Each row has a name. Each question is about the rows just above it.

[ 29.6  29.6  53.3 -54.8  20.2 -20.4  29.6  29.6] : gef
[-20.7  80.0  71.7  32.4  32.4  -6.1  12.9  32.4] : taf
[-13.7  78.0  51.0 -33.2  38.8   3.2  22.3  78.0] : gagip
[ -9.9  66.9  53.3 -30.0  23.9  23.9  32.0  66.9] : nit
[ 84.2  84.2  43.0 -39.7  24.0   4.9  84.2  84.2] : Vib
[-12.3  28.8  28.8 -18.0 -12.3  28.8  21.1 -27.8] : mumel
[-31.6  67.5  64.0 -44.2  33.9  -7.2  33.9  67.5] : Favo
The value that gef holds more than once: : [29.6]
Which value appears more than once in Vib? : [84.2]
The value that taf holds more than once: : [32.4]
The value that gagip holds more than once: : [78.0]
[-12.3  28.8  28.8 -18.0 -12.3  28.8  21.1 -27.8] is in which row? : mumel
Which row holds [-20.7  80.0  71.7  32.4  32.4  -6.1  12.9  32.4]? : taf
[ 84.2  84.2  43.0 -39.7  24.0   4.9  84.2  84.2] is in which row? : Vib

[-14.0 -14.0 -14.0 -52.5] -> feto
[-38.7  26.6 -61.4 -86.4] -> folev
[-26.9 -43.0  10.4 -64.4] -> pas
[-11.9  -4.1 -11.9 -11.9] -> peted
[ -9.8 -67.1 -67.1 -67.1] -> papet
[-86.8 -17.5  -6.8 -42.8] -> Lavan
[ 48.3  48.3  -4.7 -60.3] -> roki
[-38.7  26.6 -61.4 -69.9] -> kas
[-27.1  -1.1 -82.0 -82.0] -> nen
[-50.6  36.6 -22.1 -74.7] -> rezi
The value that feto holds more than once: : [-14.0]
The value that papet holds more than once: : [-67.1]
Which value appears more than once in peted? : [-11.9]
The value that nen holds more than once: : [-82.0]
Which value appears more than once in roki? : [48.3]
Whose row is [-86.8 -17.5  -6.8 -42.8]? : Lavan
Whose row is [-26.9 -43.0  10.4 -64.4]? : pas

[24.1 -4.1 22.6  7.0 42.1 21.8 -1.1 -6.9 65.6 -6.9 -6.9 -6.9] = zutul
[ -4.1  12.0   0.2  14.5 -31.7  10.7   3.7   4.4   3.7 -13.3  -5.7   3.7] = roko
[ 33.3  -7.5   6.6  -0.8 -22.0  12.7  -1.1   4.4  -9.5  -9.5  -6.9  10.6] = gup
[ 24.2 -10.9  12.2   5.5  12.2   9.5  -3.7  12.2 -10.9 -10.9  12.2  -0.5] = tuko
[ -7.8  -0.8  -6.7  -6.7  -3.9 -28.2  -1.1  34.3 -10.9 -10.9 -65.1 -28.2] = gade
[-10.9  -0.8  -4.0   3.1 -15.8  27.5 -53.5 -10.9 -10.9 -10.9   5.8   3.7] = magek
Which value appears more than once in zutul? : [-6.9]
The value that magek holds more than once: : [-10.9]
Repeated in roko: : [3.7]
Which value appears more than once in gup? : [-9.5]
Whose row is [-10.9  -0.8  -4.0   3.1 -15.8  27.5 -53.5 -10.9 -10.9 -10.9   5.8   3.7]? : magek
Where do [ 33.3  -7.5   6.6  -0.8 -22.0  12.7  -1.1   4.4  -9.5  -9.5  -6.9  10.6] appear? : gup
The row with [ -7.8  -0.8  -6.7  -6.7  -3.9 -28.2  -1.1  34.3 -10.9 -10.9 -65.1 -28.2] is : gade

[ 19.7  15.3  74.2 -21.7  -3.4 -14.2  22.3 -12.7 -10.4  34.5 -18.9  30.2
  -6.1  71.4  14.6  70.9   9.4  -0.4  17.9 -32.3  57.1  -3.8   2.9  57.1
  59.5  37.0   1.6  35.0  -5.4  66.6  23.0 -31.9 -29.6  61.9 -17.1 -18.7
 -26.1  65.0  39.8   0.3  54.7  69.8  26.7  21.5  37.5 -27.6 -19.8  14.8
  76.0  30.2  76.1  26.8  91.1   6.7 -22.0 -20.0 -15.1  10.6 -21.9  12.0
  37.5 -15.6 -16.1] = vifa
[ 40.5 -40.2  49.6  12.7  19.1 -15.0  18.4  14.4  15.6 -23.9  23.0  12.0
 -17.9  50.6 -44.8  -0.4  17.8 -26.4   7.1   9.1   2.6  27.4 -40.2  34.0
 -14.8  10.5   5.5  18.2  -5.6  26.1  25.5  41.5 -11.5  47.8  -0.7 -14.8
  22.9  11.7  41.8  -1.1  35.5  32.6 -12.6  -8.0  26.4 -36.3  39.9 -25.0
  47.7 -39.1  11.6 -13.9  53.3  11.6 -10.4 -37.9   6.4   4.4   3.7  37.0
  37.0  34.3  16.8] = Rovul
[ -8.3  10.3 -62.0   2.6   8.4  16.6 -24.5  -5.6  16.0  12.7 -19.5  10.4
  11.9 -47.4  11.6 -30.7  13.7  20.6  13.4  -4.7 -20.2 -23.8  13.2 -48.9
 -13.6 -19.7 -22.5  -6.7  15.7 -39.5 -39.3   2.0  11.2 -60.6  17.3  12.6
   3.4 -27.2 -39.6  16.3 -35.7 -40.3  20.5   0.4 -18.8  17.7  -8.1  14.5
 -56.6   5.3 -38.8   2.8 -69.5   4.6  11.8  18.8  14.8  13.8   0.5 -26.8
 -49.6   6.4 -25.2] = Noged
[ 36.3 -29.0 -13.1  -4.1   3.6 -44.6  -4.0   2.6 -30.6 -11.1   1.4  17.2
 -24.6   8.7 -32.3 -27.2   1.4 -44.5   2.9  -7.5 -11.6   5.0 -32.1 -16.3
 -21.4  -3.3 -18.8  19.8 -31.0  -9.3 -15.9  13.8 -34.2 -15.2 -46.0 -31.1
  -0.6  -9.1   4.5 -28.6   5.4  -1.4 -16.5  -5.1  15.8 -49.0  23.6 -21.4
  -8.3 -29.1 -24.4  -7.8 -16.7   8.1 -31.1 -47.8 -36.5  -4.6  -9.4  13.8
 -13.9  12.0 -11.9] = vefub
[ 30.5 -49.6  19.4  17.1   7.7 -29.3  11.8  20.3  -7.9 -42.7  38.4  -7.9
 -25.3  22.6 -54.1 -28.6  -4.2 -47.5 -12.8  27.2 -18.9  34.7 -47.0  11.0
 -37.7  -1.4   8.9   5.8 -23.3   1.7  18.9  45.6  -8.2  22.5 -20.2 -18.6
  26.6 -12.0  26.5 -23.4  15.4   7.5 -41.3 -17.2  13.9 -36.8  46.0 -39.9
  16.8 -53.3 -18.6 -25.8  15.9   3.0 -13.2 -44.0 -11.9 -14.8  12.5  34.6
  34.6  27.3  31.7] = Metat
[-33.4  13.7  38.3  11.4 -13.7  24.3  18.1   9.3   5.5 -12.5  28.4 -35.7
  12.6   7.9  15.7  31.3 -24.2  14.7 -26.0  30.5  11.4  19.8  17.4  37.8
  15.1   8.0  43.1 -23.4   8.6  20.3  44.2  -2.2  34.9  43.8  24.7  24.1
   8.0  12.0  15.0   1.2   6.6  12.2 -19.3  -3.0 -10.6  41.4  -5.9  -1.6
  29.3  15.4  33.5  -4.1  43.1 -15.6  26.5  34.9  17.6 -16.7  19.9   6.1
  42.8 -14.6  48.6] = mul
[ 40.5 -40.2  49.6  12.7  19.1 -15.0  18.4  14.4  15.6 -23.9  23.0  12.0
 -17.9  50.6 -44.8  -0.4  17.8 -26.4   7.1   9.1   2.6  27.4 -40.2  34.0
 -14.8  10.5   5.5  18.2  -5.6  26.1  25.5  41.5 -11.5  47.8  -0.7 -14.8
  22.9  11.7  41.8  -1.1  35.5  32.6 -12.6  -8.0  26.4 -36.3  39.9 -25.0
  47.7 -37.3  11.6 -13.9  53.3  11.6 -10.4 -37.9   6.4   4.4   3.7  37.0
  37.0  34.3  16.8] = guzad
[  3.8 -34.7 -11.9  13.9  -7.2 -28.0   2.0  16.5 -27.9 -44.3  35.0 -28.3
 -17.9 -13.6 -37.4 -40.3 -25.4 -43.2 -29.9  30.6 -31.5  26.3 -29.5 -10.0
 -43.4 -13.7  12.5 -14.8 -28.5 -22.4  10.1  27.5  -0.6  -4.3 -27.2 -10.6
  16.7 -31.1   3.0 -34.4 -11.3 -21.6 -52.6 -20.2  -7.7 -16.3  31.4 -36.8
 -15.8 -40.8 -35.8 -27.5 -20.1  -8.1  -6.8 -24.0 -22.8 -26.8  14.5  17.9
   6.5   7.8  34.0] = Lezel
[ 62.4 -28.0  -2.8  12.5  46.4   8.2  -5.7   6.2  54.6   2.0  -9.6  54.4
  -5.1  25.9 -30.6 -21.9  62.6   3.7  48.6 -11.3  -8.3  -2.4 -26.9 -10.3
 -19.7  -2.0 -25.8  34.8  21.7  -2.0 -19.2  55.5  -7.0  -7.7  26.4  -4.8
  29.1  -3.2  11.4 -28.0  15.8   8.9  34.2  -0.3  25.1 -23.9  40.1  -1.4
   4.6 -30.8 -18.2  -2.9  -3.6  31.1  -2.1 -21.5  33.8  38.9  -3.4  15.7
 -13.3  61.2 -26.0] = riloz
[-21.1  36.5 -63.7 -15.0 -10.5   5.5 -25.1 -16.8 -16.9  30.2 -33.7   7.9
  14.2 -50.3  40.3  -8.6  -4.6  20.6   6.0 -19.4  -5.2 -35.0  35.4 -47.5
  11.0 -13.3 -18.8  -5.2   2.4 -33.0 -40.9 -35.7   0.2 -64.4  -8.2   7.3
 -23.6 -14.8 -46.7   0.5 -36.2 -35.8  21.6   9.5 -19.5  24.5 -33.1  25.2
 -57.8  36.0 -21.4  16.1 -68.8  -3.1   2.4  28.1 -12.6   4.7 -10.3 -38.2
 -53.7 -23.6 -32.9] = dud
Which row holds [-21.1  36.5 -63.7 -15.0 -10.5   5.5 -25.1 -16.8 -16.9  30.2 -33.7   7.9
  14.2 -50.3  40.3  -8.6  -4.6  20.6   6.0 -19.4  -5.2 -35.0  35.4 -47.5
  11.0 -13.3 -18.8  -5.2   2.4 -33.0 -40.9 -35.7   0.2 -64.4  -8.2   7.3
 -23.6 -14.8 -46.7   0.5 -36.2 -35.8  21.6   9.5 -19.5  24.5 -33.1  25.2
 -57.8  36.0 -21.4  16.1 -68.8  -3.1   2.4  28.1 -12.6   4.7 -10.3 -38.2
 -53.7 -23.6 -32.9]? : dud
Which row holds [ 19.7  15.3  74.2 -21.7  -3.4 -14.2  22.3 -12.7 -10.4  34.5 -18.9  30.2
  -6.1  71.4  14.6  70.9   9.4  -0.4  17.9 -32.3  57.1  -3.8   2.9  57.1
  59.5  37.0   1.6  35.0  -5.4  66.6  23.0 -31.9 -29.6  61.9 -17.1 -18.7
 -26.1  65.0  39.8   0.3  54.7  69.8  26.7  21.5  37.5 -27.6 -19.8  14.8
  76.0  30.2  76.1  26.8  91.1   6.7 -22.0 -20.0 -15.1  10.6 -21.9  12.0
  37.5 -15.6 -16.1]? : vifa

[-75.8  44.9 -55.0  55.0  46.8 -69.0 -43.2  48.2  29.1 -44.3  72.8 -42.4
 -35.5  29.9  -7.7]  nud
[-16.9  14.1 -14.6 -16.9 -16.9  10.2 -28.5 -60.1 -25.4  46.5 -27.8  29.5
   6.7 -14.5 -25.4]  muve
[ 21.2 -41.5  42.5  -4.2  -7.2  21.2  38.2   2.9   6.8  -2.0 -10.3  -0.8
  37.9 -38.4  21.6]  lol
Which value appears more than once in lol? : [21.2]
The row with [ 21.2 -41.5  42.5  -4.2  -7.2  21.2  38.2   2.9   6.8  -2.0 -10.3  -0.8
  37.9 -38.4  21.6] is : lol

[ -3.9 -58.6  48.4  -1.9 -58.6 -58.6] : Zunut
[-52.2  26.5 -52.2   4.1 -34.0 -52.2] : lariv
[-74.6 -74.6  65.7 -74.6  -2.6  43.2] : nazuf
The value that nazuf holds more than once: : [-74.6]
Which value appears more than once in lariv? : [-52.2]
The value that Zunut holds more than once: : [-58.6]
The row with [-52.2  26.5 -52.2   4.1 -34.0 -52.2] is : lariv
[ -3.9 -58.6  48.4  -1.9 -58.6 -58.6] is in which row? : Zunut

[ 73.1  27.7 -56.9  27.7 -33.0] -> fasap
[-11.4 -26.1  22.3 -26.1 -26.1] -> kuf
[ 42.6  63.0 -41.6  54.0 -51.1] -> govuz
[ 41.4  40.5 -45.2  90.9 -53.5] -> koma
[-44.9 -25.4  31.8  28.7  28.7] -> tav
[ 39.6  41.5 -36.8  72.8 -43.8] -> fel
Repeated in tav: : [28.7]
Which value appears more than once in kuf? : [-26.1]

[-11.8  12.7 -50.8  46.0 -11.2  44.4  95.7 -11.2  69.0] -> Posu
[ 25.8 -27.2  11.5 -65.8  25.8 -41.6  25.8  -1.0 -43.5] -> Rogi
[46.6 46.6 46.6 46.6 46.6 46.6 26.9 43.9 46.6] -> vame
[-14.2 -14.2  28.1  39.8 -38.6 -14.2  35.6  21.9  28.1] -> zepiz
Which value appears more than once in vame? : [46.6]
Repeated in Rogi: : [25.8]
The value that Posu holds more than once: : [-11.2]
Whose row is [-14.2 -14.2  28.1  39.8 -38.6 -14.2  35.6  21.9  28.1]? : zepiz
Which row holds [-11.8  12.7 -50.8  46.0 -11.2  44.4  95.7 -11.2  69.0]? : Posu
Where do [46.6 46.6 46.6 46.6 46.6 46.6 26.9 43.9 46.6] appear? : vame

[ -1.0  11.4 -14.2 -33.1 -14.2 -14.2  11.4  29.1] -> zifod
[  6.4 -16.3  -0.6 -17.5  13.8   2.1  14.1  26.7] -> lupen
[ -0.8  -0.8   8.8 -22.6  -0.8  -0.8 -12.3  10.2] -> zofa
[ 0.9  2.4  7.6  8.7 21.4 -7.8 -7.5 50.3] -> Dulok
[ -3.1  -7.9   9.8 -21.5  83.1 -21.5   9.8   3.8] -> Sikaz
Whose row is [ -1.0  11.4 -14.2 -33.1 -14.2 -14.2  11.4  29.1]? : zifod
Where do [  6.4 -16.3  -0.6 -17.5  13.8   2.1  14.1  26.7] appear? : lupen
Which value appears more than once in zofa? : [-0.8]

